Rotation paths and how fast each direction turns (deg/step):
Each turn is a multiple of 5 degrees from 10 to 175, or 0.
Each row of a path follows its step; steps can be skipped.
path 1
step 0: [ 3.41  1.11 -1.70  0.76  0.92 -4.41 -2.19  1.31 -0.11  0.41  0.83  2.30
 -0.19  1.21 -2.24  0.28  0.90 -1.32 -0.39 -0.09  0.02  2.73  1.01  0.46
  0.32  0.97 -4.01  0.23 -1.20  2.21  0.39 -0.06 -2.68  0.11 -1.16  1.97
 -1.43 -1.39 -2.53  1.66  1.33 -1.39  0.26  1.86  1.61  1.41  0.67 -1.16
  2.16  0.14 -1.55  1.70  0.80]
step 7: [-0.45 -0.69 -0.19  2.77  1.47 -2.42  0.97  2.29 -0.37  0.74 -1.15  0.67
 -0.38 -0.35 -0.86  1.00  4.29 -0.93  1.72 -0.10  0.84  0.64 -0.97  1.16
 -0.91 -0.95 -4.04 -1.91  3.60 -0.11 -0.23  1.08 -0.20  0.53 -0.08 -2.71
 -1.75 -0.78  1.31  0.46  0.58 -0.72  1.28  1.31  1.97  1.66 -0.30 -2.68
  3.42  2.48  1.35  0.14  0.56]
step 8: [ 1.10 -1.06  0.23  2.77  3.64  0.43 -2.75 -0.93 -4.25  0.83  0.16  0.01
  2.83 -1.36 -2.54 -1.16 -0.74  1.37  0.21 -2.15 -0.11  1.14  1.52 -1.53
  1.56  0.06 -2.06  0.12  0.27  0.12  0.43  0.56  0.70 -1.62 -1.14  1.76
  1.44 -1.50 -2.33  3.42 -0.83  0.87  0.11  0.41  2.05  1.95 -0.06 -0.01
 -0.93  0.94 -0.82  1.87  2.95]
step 12: [ 1.27  0.60 -0.03  1.62 -0.09  0.08 -1.17  2.95  1.36 -1.00  1.40  0.27
  1.51 -0.85  1.26  1.08  0.80  0.48  0.93 -2.76 -1.20  1.74  2.02  0.13
  0.37 -3.64 -3.62 -1.11  1.68  1.71  1.27  1.44 -1.01 -1.94 -0.58 -2.80
 -1.94 -1.42  1.14  2.49  2.00 -2.85  2.06  0.97 -1.39  1.33 -1.53 -1.88
 -0.41 -1.22  1.48 -2.09  0.40]
step 15: [ 2.12 -1.29  0.94  2.64  0.04  2.33  1.05  1.68 -2.47 -2.11 -1.73 -0.05
  4.43 -1.94  0.35 -1.26  1.52  0.67  0.66 -1.49  2.16  1.29 -1.71 -1.28
 -1.78  0.23 -3.25 -1.08  0.29 -0.73 -0.18  2.93 -1.76 -2.58 -1.54 -1.53
  1.30 -1.21  0.64  0.50  1.77  0.46  0.11 -1.96  0.28  0.17 -0.55 -1.87
  1.48  1.80 -2.17  0.56 -0.72]
step 22: [-1.04  0.63  1.19  2.94 -1.53 -0.24 -1.26  2.82  0.18 -0.56  0.50 -1.28
  4.62  0.58  0.26 -0.46  1.64  0.11  1.67 -0.09 -1.28  4.44 -1.04 -1.13
 -1.20  0.61 -1.40  3.28  1.84  0.06  1.38  0.74 -0.76 -2.64  0.84 -0.25
  0.93  1.26  0.41 -1.65  1.16 -3.01  1.69  0.99 -2.06 -1.07  0.26  0.44
 -0.09 -2.33 -2.46 -0.90 -0.23]
step 25: [ 1.50 -1.88  1.72  0.31  1.76 -0.06  0.92  1.28 -1.41 -0.77 -0.64  0.25
  0.58 -0.89  1.13 -0.44  3.27 -0.61 -1.27 -0.57 -1.86  1.58 -1.01 -2.02
  1.77  0.98 -3.18  0.39  1.52 -1.25  2.09  0.58 -1.54 -1.87 -1.92 -2.53
 -0.03 -0.89  1.22  2.04 -1.40 -1.80  3.04  2.65 -0.01  1.62  0.81 -2.63
  2.56 -1.93  0.48  1.61  1.96]
step 29: [-2.61  1.00  0.88  2.04  0.67 -0.75 -4.55  2.78 -2.40  0.61  2.51  0.16
  1.63  0.12 -2.05 -1.13 -0.61 -0.12  2.42 -0.74 -1.10  2.46  1.90 -0.64
  2.03 -2.35  0.69  0.51  0.91  0.76 -0.37  0.19 -2.76 -0.97 -0.13  1.91
  0.19 -0.95  1.47  0.34  0.60 -1.04  2.32  1.54  1.98  2.63  0.88  1.35
 -1.51  1.48 -1.36  1.26  2.12]
step 33: [ 2.69 -0.86  1.40  3.41  1.75  0.63 -1.21  2.41 -0.98 -1.59 -3.18  1.15
  1.90  0.41 -0.08  1.42  0.74 -0.51  2.00 -0.87  3.00  1.10  1.98 -0.79
 -1.91 -0.48 -3.20  0.26  2.37  2.49  1.27  0.06 -1.62  0.60  1.21 -1.49
 -1.43 -0.98 -1.22  1.72  1.98 -0.02  0.26  2.51  1.07  0.85 -0.55 -3.13
  1.99 -1.01  0.02 -0.09 -0.93]
Directions:
[ 0.13 -1.03  0.16 -0.17  0.37  0.67  0.44 -0.46 -0.10 -0.03 -0.41 -0.10
  0.22  0.94  0.54  0.99 -0.19 -0.63  0.13  0.02 -0.48  0.43  0.63  0.01
  0.51  0.04 -0.66  0.58  0.47  0.36  0.49  0.36 -0.45  0.07 -0.01  0.00
  0.33  0.17  0.26 -0.67 -0.56  0.29 -0.16  0.39 -0.35 -0.80 -0.45 -0.54
  0.14 -0.93  0.17 -0.98  0.15] : 135
[-0.59 -0.86 -0.76  0.74  0.92  0.23  0.27  0.10 -0.60 -0.17  0.18  1.01
 -0.65  0.61 -0.72 -0.49  0.12 -0.41 -0.54  0.32 -0.45 -0.29 -0.49  0.38
  0.09  1.35 -0.57 -0.31 -0.61  0.26 -0.19  0.22  0.39  0.42 -0.28  0.06
  0.25 -0.22 -0.01  0.77  0.21  0.39 -0.13  0.43 -0.25  0.12 -0.13  0.17
  0.26  0.06  0.16  0.20  0.35] : 40
[ 0.05 -0.14  0.00 -0.35 -0.72  0.00  0.23 -0.06  0.53  0.46  0.00 -0.08
 -1.06  0.18 -0.09 -0.26  0.57  0.25 -0.53 -0.11 -0.56  0.45 -0.66 -0.27
 -0.09 -0.35  0.25  0.48  0.39 -1.01  0.24 -0.34 -0.37  0.75 -0.37  1.07
 -0.30  0.57  0.24  0.02  0.22  1.46  0.48  0.52 -0.09  0.42 -0.28 -0.59
  0.53  0.35 -0.05 -0.15  0.08] : 100
[ 0.68  0.08  0.02  0.39 -0.13  0.12  0.61 -0.69  0.19 -0.09 -0.15  0.92
  0.13  0.57  0.82 -0.05  0.26 -0.78 -0.09 -0.71  0.22  0.09 -0.27 -0.20
 -0.76  0.25  0.52 -0.21  0.31 -0.08  0.31  0.04 -0.31 -0.50  0.28  0.41
 -0.80 -0.57  0.19 -0.17  0.24 -0.26 -0.98 -0.42  0.51  0.75 -0.66 -0.29
 -0.16 -0.20  0.00  0.79  1.11] : 140
[-0.37 -0.12 -0.07 -0.25  0.09  0.35 -0.57  0.40 -0.66  0.23 -0.79  0.49
 -0.28 -0.66  0.25 -0.25 -0.46  0.38  0.45 -0.24  0.57 -0.98 -0.11 -0.07
  0.63 -0.32 -0.49  0.30  0.07  0.53  0.88 -0.71 -0.31  0.13 -0.56  0.11
 -0.56 -0.59  0.67 -0.04  0.78  0.02  0.47 -0.22  0.64  0.08  0.17 -0.34
  0.23  0.07  0.76 -0.62  0.99] : 85
[ 0.12 -0.43 -0.23  0.37 -0.53  0.47  0.90  0.44  0.58  0.17 -0.85 -0.23
  0.05  0.19 -0.20 -0.32  0.41  0.12 -0.59  0.36 -0.45 -0.11  0.08  0.05
 -0.78 -0.35 -0.36  0.12  0.70  0.84  0.61  0.16  0.33  0.08 -0.31 -0.73
 -0.09  0.56  0.56  0.31  0.13 -0.64  0.84 -0.89  0.01  0.75  0.15  0.42
  0.43 -0.64  0.33  0.52 -0.62] : 140
[ 0.46 -0.70  0.03  0.51  0.32 -0.27  0.20 -0.10 -0.25  0.16  0.23  0.99
 -0.24 -0.20  0.27 -0.51 -0.24  0.49  0.31 -0.19 -0.04  0.59  1.13  0.05
  0.02 -1.13  0.55 -0.45 -0.03 -0.18  0.34 -0.16 -0.46  0.29 -0.15 -0.62
 -0.60  0.16 -0.04  1.03 -0.88  0.13  0.18  1.06  0.18  0.02  0.85  0.31
 -0.09 -0.46 -0.33  0.17  0.19] : 85
[-0.44 -0.10  0.66 -0.86  0.19  0.31 -0.02  0.03 -0.27  0.05  0.18 -0.01
 -0.06  0.44  0.23  0.04 -0.27 -0.55 -0.03  0.15  0.12 -0.25  0.04  0.10
  0.09 -0.60 -0.16  0.64 -0.74  0.26 -0.92  0.06 -0.01 -0.37 -1.09  0.37
 -0.33  0.49 -0.14  1.22 -0.45 -0.44  0.03 -0.75 -0.20  0.45  0.16 -1.49
 -0.03 -0.09 -0.64  0.53 -0.02] : 170
path 2
step 1: [-0.25  2.94 -2.16 -0.92  0.08 -0.94  1.36  1.27  0.01  0.97  0.29 -3.69
  4.69 -0.35 -2.24  0.06 -1.39  0.56 -0.26  0.50  2.26 -1.03  1.39  0.76
  0.48  0.38  1.00  0.41  2.37  0.68  1.14 -2.12  1.86 -1.18  1.30  1.26
 -2.84 -0.64  1.21  0.31  4.15 -1.36 -0.58  1.14  1.22 -1.76  0.77  0.67
 -2.49 -4.47  0.62 -2.96  2.54]
step 4: [ 2.24 -0.32 -3.15 -1.50  2.14 -1.33  1.67 -0.32  0.54  1.88 -2.18  0.16
 -0.29  1.72  0.27 -2.16 -1.91 -1.04  0.36 -0.37  1.36 -2.52  2.45 -0.55
  0.09  1.80 -0.38  0.09 -4.13 -1.36 -1.91 -1.30  0.45 -3.49  1.80  0.36
  0.58 -3.15 -4.32 -3.60 -1.38 -1.10 -1.28 -1.49 -0.40  2.37  2.37 -2.37
  0.58 -0.75  0.05 -0.21  1.01]
step 8: [ 1.43  2.15 -1.76 -1.91 -1.55  1.84  1.82 -3.47 -1.23 -0.47 -0.70 -0.55
  2.52 -1.86 -1.05  1.13  0.96 -2.61 -1.50 -0.90  0.86 -0.30  2.59 -1.96
 -1.37  2.90  3.11  3.04 -0.96 -2.62 -1.60 -1.02  1.61  1.88 -2.91 -1.59
 -1.21 -0.63  0.79 -0.82  1.72 -1.78  2.07  2.33  0.86  1.99  1.26  1.23
 -2.08 -3.12  0.31 -0.58 -0.05]
step 19: [-1.23  2.12 -1.46  1.40  0.15  0.71  1.39  2.25 -0.88  1.41 -1.53 -3.11
  0.67 -3.14 -0.28 -3.59  3.13 -1.19  1.75 -2.85  2.45 -2.00 -0.26 -0.03
  0.12 -0.21 -1.43  1.76  1.34 -1.26  1.42 -2.42  2.16 -2.28 -1.61 -1.29
 -2.04 -0.43 -1.53 -0.17  3.03 -1.73 -0.12  0.23  4.17  1.29 -0.82 -1.17
 -1.82 -0.49  0.72 -0.69  2.65]
step 22: [-0.54 -1.58 -2.47 -1.75  3.29  0.04 -1.03 -0.01 -2.54  1.72 -2.59 -1.30
 -1.36 -0.48 -2.72  0.87  0.18 -1.82 -2.61  1.80  1.78 -1.04  0.69 -0.72
 -2.68 -1.60 -2.13 -1.03 -3.39  1.10 -1.29  0.02  1.84 -2.19  3.38  0.92
 -1.60 -2.57 -2.56 -2.31 -1.11  1.50  0.65 -0.82  0.66 -1.07  0.77  2.12
  0.94 -0.48  1.71 -2.86  1.81]
step 24: [ 1.02  1.81 -2.63  1.28 -3.39 -0.84 -1.66  0.70  5.14  1.55 -0.61 -2.17
  0.34 -1.17  0.51 -4.33 -2.35 -3.12 -0.12 -0.21  1.67  0.63  1.56  0.76
  1.92  2.24  0.76  1.07 -0.43 -2.77  0.73 -1.60 -0.61 -2.17  0.86 -0.64
 -1.59  0.55 -0.72 -3.01  0.55 -1.93  0.54 -2.48  0.12  0.98  1.68 -2.56
  1.61 -0.29 -0.64 -0.79  0.20]
step 30: [-1.27 -1.23  0.10 -0.84  0.54 -2.00 -2.16 -1.03 -3.31  3.03 -3.32 -3.29
  1.21 -0.14  0.10  0.59 -1.14 -0.73  1.84 -2.37 -0.04  0.12 -2.90 -0.79
 -1.65 -2.06 -0.03  2.24  0.30 -1.21  0.82 -0.31  0.22 -4.10  2.18 -0.09
 -2.73 -1.39 -2.90  1.30 -1.45 -1.59 -1.18 -1.63 -2.93 -0.64  1.49 -0.46
 -2.06  1.02  0.09 -2.17  2.91]
step 32: [ 0.20  2.06 -0.99 -1.19 -0.90 -0.46  2.92  0.23  3.01  3.23  1.86  1.48
  0.80 -0.52  0.42 -2.29  0.45 -1.08  0.09 -0.05 -0.18 -0.60 -1.10  1.83
  3.47 -0.14  0.36  0.25  0.98 -4.64  1.26 -3.63  0.78 -2.82  0.31 -0.46
 -1.29 -0.17  0.77 -1.27  0.64  1.45 -1.65 -1.69  4.80  0.47  1.03  3.57
 -1.38 -1.84 -2.02  0.36 -0.19]
step 33: [ 0.63  1.13 -1.20 -2.31  0.90 -0.35  2.85 -0.57 -2.04 -0.10  1.23  0.29
 -0.31 -0.14 -2.20  1.46 -3.86 -2.52 -1.48  1.11 -2.97 -1.71  0.12 -2.17
  1.45  1.37  2.21 -1.01 -2.68 -0.49 -0.53 -3.08  4.52 -0.23 -1.36  1.28
 -2.05 -1.85 -2.65  1.69 -1.16  0.13  0.32 -0.36  1.36 -1.32 -0.73  3.35
 -2.91 -0.02  0.91  1.16 -0.96]
Directions:
[-0.46 -0.40 -0.23 -0.62  0.84  0.49  0.31  0.19  0.26 -0.42  0.21  0.24
 -0.26  0.57 -0.08  0.31 -0.17 -0.10 -0.11 -0.71 -0.01  0.72 -0.40  0.91
  0.15 -0.33 -0.26 -0.12  0.12 -0.46  0.24  0.52 -0.23  0.07  0.14  0.14
  0.80 -0.55 -0.78 -0.04  0.24  0.43  0.89 -0.75  0.03  0.14 -0.55 -0.42
  0.19 -0.65 -0.97 -0.56 -1.04] : 160
[-0.11 -0.59  0.53 -0.76  0.00  0.30 -0.36 -0.33  0.28  0.46 -0.64  0.98
 -0.54 -0.51  0.48  0.03  0.48  0.78 -0.07  0.33  0.24 -0.16  0.06 -0.65
 -0.25 -0.73  0.34  0.31 -0.81 -0.38  0.46 -0.38 -0.34  0.02 -0.72  0.02
  0.35 -0.01  1.17 -0.31  1.11  0.38  0.78  0.33 -0.03  0.01 -0.27  0.42
  0.22 -0.09 -0.27 -0.13  0.00] : 125
[ 0.78  0.73  0.43  0.17 -0.42  0.67 -0.07 -0.22 -0.08 -0.39 -0.26  0.59
 -0.32 -0.34 -0.33 -0.30 -0.24 -0.30 -0.64  0.29 -0.47  0.37  0.53 -0.07
  0.60 -0.95  0.15  0.34  0.10 -0.01 -0.12  0.76 -0.11  1.15 -0.45 -0.64
 -0.37  0.34 -0.88  1.11  0.39 -0.54  0.00  0.24 -0.63  0.19 -0.04  0.08
  0.27 -0.58 -0.37  0.19  0.23] : 140
[ 0.63  0.85 -0.14 -0.34  0.73 -0.36  0.24 -1.23  0.00  0.51  0.08 -0.37
 -0.07  0.38 -0.16 -0.68  0.04  0.05 -1.02  0.71 -0.58 -0.05 -0.26  0.40
 -0.73 -0.65 -0.86 -0.26  0.44 -0.21  0.53  0.12  0.44  0.09  0.33  0.62
  0.63  0.81  0.65 -0.15 -0.15 -0.02 -0.02  0.33  0.20 -0.71 -0.13 -0.18
 -0.38 -0.25 -0.07  0.17 -0.21] : 70
[ 0.32  0.00 -0.20 -0.02  0.26  0.45 -0.32  0.28 -0.64  0.48 -0.29 -0.34
 -0.27 -0.42 -0.47  0.82  1.19 -0.25  0.22  0.48 -0.92 -0.31 -0.91 -0.28
 -0.08 -0.54  0.33 -0.14 -0.54 -0.08 -0.43 -0.04 -0.15  0.01  0.16  0.53
  0.01  0.40 -1.41 -0.26  0.30  0.34  0.46 -0.02 -0.01  0.05 -0.29 -0.40
 -0.67  0.93  0.50  0.46 -0.23] : 95
[-0.93 -0.23  0.19  0.19  0.01 -0.07  0.82  0.30 -0.35  0.49 -0.45 -0.69
  0.12 -0.29 -0.03  0.20 -0.45  0.08 -0.69  0.66 -0.26 -0.16 -0.25 -0.64
  0.50 -0.20  0.45  0.13  0.02  0.90 -0.11  0.04  0.29 -0.60  0.43  0.18
 -0.38  0.32  0.34  0.59 -0.13  0.68 -0.20 -0.01 -1.27 -0.29 -0.91  0.08
  0.46 -0.58  0.04 -0.71 -0.82] : 90
[-0.30 -0.33 -0.44 -0.09 -0.13  0.23 -0.22 -0.28 -0.69  0.44  0.40  0.51
 -0.43 -0.29  0.17  0.02  0.43 -1.39  0.33 -0.91  0.12 -0.03  0.34 -0.30
 -0.71  0.14  0.16  0.82  0.79  0.80  0.54  0.42 -0.07 -0.09  0.02  0.26
  0.54  0.53  0.06 -0.16  0.36  0.27 -1.06  0.26 -0.31  0.41 -0.52  0.32
 -0.77 -0.23 -0.71  0.13  0.15] : 35
